a =
[[ 62 116  88  74 117 121 143 105]
 [ 57 116 162  88  88 130 146  88]
 [ 69 124 148  56 135 110 151 117]
 [ 43 125 197  85 110 150  88 100]
 [ 85 104 170  94  74  88  94  88]
 [119 115 151  60 100  75  88 106]
 [132 129  88  39 116  65  84 120]
 [ 99  88 171  88 165  82 149 144]
 [111 127 148  39 131  72 110  88]
 [ 88 147 170  15 162  78 142 144]
 [101  99 115  76  92  82  84  95]
 [129 124 169  49 106  69  88 113]]
Counting starts at 1.
The entry in the bottom-right corner is 113
The entry in row 2 and column 1 -> 57
Read off the top-left entry.
62
Read off the entry at row 1, column 3.
88
The entry directly below 111 -> 88
The entry directly below 65: 82
Read off the entry in the bottom-left corner.
129
The entry just right of the smallest entry -> 162
The entry just left of 135 -> 56
The entry in row 3 and column 1: 69
The entry at row 3, column 3: 148
Read off the top entry of the column that holds the smallest entry.
74
Read off the entry directly above the smallest entry.
39
The smallest entry is 15
The entry just left of 197 -> 125
Read off the entry just left of 49.
169
The entry in row 2 and column 3: 162
Read off the maximum.
197
The entry directly below the smallest entry: 76
The entry in row 3 and column 2 is 124
Read off the entry just left of 104.
85
Read off the entry in row 2 and column 2.
116
The entry at row 1, column 2: 116
The top-right entry is 105

grid =
30.0,-70.6,-68.2,-2.5,53.5,0.0,-13.8,8.9,42.4,-11.7,-22.9
43.0,30.4,41.7,-65.8,-53.5,71.4,18.5,-15.4,15.7,70.2,-77.2
3.9,48.6,15.9,-46.6,25.1,-0.4,-76.9,-46.2,-48.1,49.0,-47.9
-10.2,-0.6,-57.3,-20.4,-18.8,-82.9,29.1,-47.6,18.2,-75.3,-32.7
-33.9,-63.4,26.7,52.4,61.4,6.2,15.7,45.7,-52.3,9.8,-66.5
Which number is the 1st entry, reading row by row?
Answer: 30.0
Which number is the last entry, reading row by row?
Answer: -66.5
The entry just right of -20.4 -> -18.8
Which number is the fifth entry from the end, reading row by row?
Answer: 15.7
Which number is the entry directly above the smallest entry?
Answer: -0.4
Which number is the entry just left of -0.4?
Answer: 25.1
Which number is the bottom-left entry?
Answer: -33.9
Which number is the 2nd largest entry?
Answer: 70.2
Which number is the entry directly below 42.4?
Answer: 15.7
Which number is the bottom entry of the column that holds the smallest entry?
Answer: 6.2
The entry directly above -32.7: -47.9
The entry directly above 29.1 -> -76.9
Which number is the entry directly above the centre entry?
Answer: 71.4
Which number is the entry directly above the largest entry?
Answer: 0.0
Which number is the entry just right of -47.6?
Answer: 18.2
The entry just right of -57.3 -> -20.4
Which number is the entry directly below the centre entry?
Answer: -82.9
The smallest entry in the first row -> -70.6
The entry in the top-right corner -> -22.9
The third entry on the diagonal from the top-right corner is -48.1
Which number is the entry directly above -0.6?
Answer: 48.6
Which number is the entry directly below 49.0?
Answer: -75.3
Which number is the largest entry in the first column?
Answer: 43.0
The entry just right of -75.3 is -32.7
The entry just left of the largest entry is -53.5
The median entry is -0.6
The entry directly above 41.7: -68.2
Which number is the entry just right of -13.8?
Answer: 8.9
Which number is the first entry of the smallest entry's row?
Answer: -10.2
Which number is the smallest entry in the last column?
Answer: -77.2

6809  5286  4970  5071  5050  6524  4979  6509  5623  6454  6704  6058  6473
6236  5408  5110  5184  5155  5239  5111  5238  5911  5177  6274  6099  5180
3663  7011  7372  7328  7350  4271  7359  4255  5522  4403  4024  4731  4425
5011  6997  6952  6921  6907  3984  6905  4000  6709  4018  5386  6169  4003
6891  5520  4876  4979  4931  5026  4857  5036  6509  4918  6978  6828  4906
6743  5097  4626  4695  4654  5174  4614  5189  6203  5067  6735  6557  5049
7012  4971  4389  4438  4394  5249  4356  5278  6368  5121  6975  6816  5087
7548  4648  3856  3973  3927  6344  3813  6354  5803  6190  7407  6592  6180
5874  3990  4282  4225  4266  7838  4318  7834  4130  7838  5370  4649  7838
4176  4766  5554  5437  5508  7038  5608  7018  3762  7156  3852  3666  7175
4981  3751  4338  4245  4301  7487  4388  7478  3531  7528  4475  3870  7535
5217  3574  4026  3955  4006  7594  4074  7584  3498  7616  4686  3958  7623
5010  3620  3956  3915  3966  7749  3978  7728  3070  7778  4525  3566  7801
Rows and columns are numbered from 1.
Report the top-left entry.
6809
Report the entry just right of 4006.
7594
Report the entry just right of 5437.
5508
Report the entry directly below 3927.
4266
Report the entry directly above 4931.
6907
The entry directly above 5238: 6509
The entry directly above 4074 is 4388
Report the entry at row 2, column 1.
6236
Report the entry directly above the centre entry.
4614
Report the entry just left of the smallest entry.
7728
The entry directly above 4731 -> 6099
The entry directly below 4931 is 4654
The entry in the bottom-right corner -> 7801
The bottom-left entry: 5010
Report the entry at the centre.
4356
The entry in row 3 and column 1 -> 3663
Report the entry in the top-right corner.
6473
Report the entry directly above the smallest entry.
3498
Report the entry at row 1, column 2.
5286
Report the entry in row 1 and column 3.
4970
Report the entry directly above 4438.
4695
Report the entry just left of 7594.
4006
Report the entry just right of the centre entry.
5278
Report the entry at row 3, column 2.
7011
Report the entry directly below 5087.
6180
Report the median entry.
5174
Report the entry directly below 3498.
3070
The entry just left of 6709: 4000
Report the entry just left of 4225.
4282
Report the entry just right of 7778.
4525

Questions about the matrix below.
1) Which number is the entry in the bottom-left corner?
2) Which number is the first entry in reading order?
3) Which number is the entry in the bottom-right corner?
4) Which number is the 3rd entry from the end, reading row by row?
5) Which number is the entry directly below -20.2?
6) Which number is the second smallest entry?
7) Which number is the fourth entry from the end, reading row by row?
8) Which number is the entry in the top-right corner?
[[ -0.7   9.1 -10.8   9.1 -13.2  40.4   8.8 -24.1  46.5 -41.3]
 [ 32.3 -23.2  10.5  -7.9 -24.9 -20.2  21.4  27.2 -34.9 -35.7]
 [-10.0  47.2 -16.3 -19.2  18.0  23.7  38.0 -28.3  -3.2   6.0]
 [ -3.3  16.1  -8.9   8.0 -11.2  45.6  10.8 -27.1  40.9 -36.5]
 [-21.6  13.8   6.5   5.7  68.0 -28.4  -3.1   8.0  -6.4  16.2]
 [ -7.4  52.6   1.8 -28.5  22.6   6.1  37.5 -10.4 -31.7   6.6]
 [-14.1  50.8  -8.3 -12.8  13.6  39.6  31.0 -32.2  -1.0   1.1]
 [  1.8   3.0  -6.7  10.6 -15.0  34.0   3.7 -16.6  48.6 -49.1]
 [-26.8  23.4 -24.1 -15.5   2.3   2.9 -22.8  12.6 -30.0  51.4]
 [ -7.3 -17.0 -38.9  22.6 -23.8  53.0  -4.0 -11.7 -15.8  19.8]
 [  5.6  -3.3  22.2 -26.4 -26.6 -48.2 -33.1  29.3  -3.2  17.5]
 [ 16.8  17.3  21.3 -26.9   1.8 -26.3  29.0  24.6 -51.7 -19.1]
 [  6.0  -7.0   1.3  10.6 -13.2  14.8  -5.5   0.6  48.3 -60.7]
 [ 31.9 -40.2  -1.3   9.7 -39.0   3.6  13.8  17.7 -23.3 -35.2]
 [-13.6  -6.7  -9.5  23.6  44.8   6.1   8.8 -38.1  20.8  43.0]]
1) -13.6
2) -0.7
3) 43.0
4) -38.1
5) 23.7
6) -51.7
7) 8.8
8) -41.3

Questions about the matrix below.
1) What is the bottom-right entry?
2) What is the entry in the bottom-left corner?
3) What is the first entry in reading order?
4) What is the first entry on the diagonal from the top-right corner?
5) What is the 2nd entry on the main diagonal?
6) What is the median entry?
7) What is the last entry of the largest entry's row?
8) What is the entry directly above the largest entry?
[[ 18.4  83.1 -28.7 -18.1 -16.2]
 [  8.2  84.5 -17.0 -21.8  -7.6]
 [-34.1 -33.7 -45.6  50.1  12.7]
 [ 45.1  35.9 -69.1  14.7 -39.3]
 [-41.6   0.0  15.2 -52.1  -8.2]
 [ -1.1 -65.0  25.8   6.5   4.3]
 [-71.9  43.4 -33.9 -13.4  11.3]
 [-63.2  30.5 -33.4 -19.3   1.3]
 [-30.0 -32.9 -23.9 -41.5 -35.4]
 [-35.2 -46.9 -46.4  58.4  15.2]
 [-37.7  17.3  22.2  28.4  49.8]
 [ 52.2  16.1  62.2  -1.8  16.2]
 [ 43.2  -7.7 -35.6  82.2  13.7]
 [-17.7 -56.7 -16.3 -41.1 -41.3]
 [-10.7 -55.8  18.0  14.9  11.3]]
1) 11.3
2) -10.7
3) 18.4
4) -16.2
5) 84.5
6) -7.7
7) -7.6
8) 83.1

Read these off the grid that follows.
1) Read off the entry just left of the smallest entry.
2) Read off the entry just right of 9.
3) Read off the entry just right of 13.
4) Read off the entry just left of 96.
5) Read off the entry just left of 63.
6) Read off the entry just left of 90.
[[44, 90, 72, 9, 93, 36, 92], [64, 63, 66, 13, 96, 64, 70]]
1) 72
2) 93
3) 96
4) 13
5) 64
6) 44

[[-135  113  275  104   66  -67   39  340   10  120  327  -50  310  349
    87  116]
 [ 155  124 -209  301  263   23  634 -160  653  102  -69 -567  -43  -14
   283  203]
 [-140  217 -342   77   32  225   56  180  214   73  421  -32  228   83
    99 -124]]
Read off the entry just left of 217.
Answer: -140
Read off the entry just left of the largest entry.
Answer: -160
Read off the entry just left of 263.
Answer: 301
Read off the entry just left of 275.
Answer: 113
The entry just left of 421: 73
Read off the entry just right of 56.
Answer: 180
The entry just left of the smallest entry: -69
The maximum -> 653
The entry just left of 228: -32
The entry just right of -567: -43
Read off the entry just left of 39.
Answer: -67
The entry just left of 327 is 120
